Some points, each followed by its number:
"-0.75 -1.19 0.87 0.11 0.72 -0.64 0.27 -0.33" 0
"0.26 0.78 0.54 1.42 -3.39 -0.96 -1.42 1.20" 1
"-0.73 -0.40 -1.75 -1.97 -1.85 0.54 -0.33 1.45" 2
"-1.73 -1.08 -1.56 -1.98 0.63 0.90 1.36 1.04" 3
"1.04 0.49 -0.31 0.23 1.50 0.70 0.96 -1.16" 4
"-0.66 1.89 0.83 1.31 1.52 -0.26 1.12 -1.29" 5
"-0.14 -0.19 -1.31 -1.88 -1.86 0.43 -0.44 1.45" 6
"-1.05 -1.52 1.77 1.19 -0.66 -0.17 -1.08 0.17" 7
"0.90 -0.88 1.87 0.20 1.37 -1.33 0.38 -0.16" 8
"0.63 -0.06 0.42 -0.30 1.43 -1.27 1.04 0.33" 9
"-0.57 -0.45 -1.18 -1.32 -2.09 0.20 -0.51 1.21" 10
"-1.28 0.88 1.25 -0.35 0.60 -1.19 -0.40 1.53" 11
"-0.45 0.99 0.27 1.78 0.31 0.99 0.04 -2.56" 12
New points follow, each followed by the numbers of its three nearest points above, nearest first.
"1.01 -0.83 2.02 0.57 1.43 -0.94 -0.06 -0.15" 8 0 9
"-0.33 -1.03 1.01 -1.64 -0.03 -0.81 -0.41 1.98" 11 0 10
"0.73 -0.78 1.69 0.72 1.20 -0.73 -0.01 -0.66" 8 0 9
"0.53 0.72 0.61 0.83 -3.09 -1.16 -1.76 1.49" 1 10 7
"0.16 1.42 -0.06 0.28 1.43 0.54 -0.47 -0.38" 4 5 9
"0.38 0.58 0.43 0.63 -2.92 -0.88 -1.66 1.10" 1 10 6
"-2.28 1.87 -1.99 -2.00 1.51 -0.27 2.75 2.49" 3 11 9
"1.16 1.80 0.12 -0.13 0.69 -1.44 1.67 0.41" 9 4 5
"-1.07 0.47 -1.19 0.13 1.19 0.83 1.00 -1.21" 4 5 12
"0.18 0.48 0.81 0.75 -3.04 -1.33 -1.66 1.59" 1 10 7
"-1.19 -1.53 1.17 1.25 -0.77 0.26 -0.84 0.17" 7 0 11
"-0.43 0.81 0.72 1.38 0.12 0.96 -0.65 -2.15" 12 5 4
"1.74 -0.51 -1.45 -1.81 0.76 0.00 0.74 1.00" 9 6 4
"1.03 -0.25 -0.92 -0.93 -0.34 0.67 1.17 -0.89" 4 9 0
"-1.03 0.29 -0.23 1.53 0.38 -0.57 0.70 0.22" 0 5 9
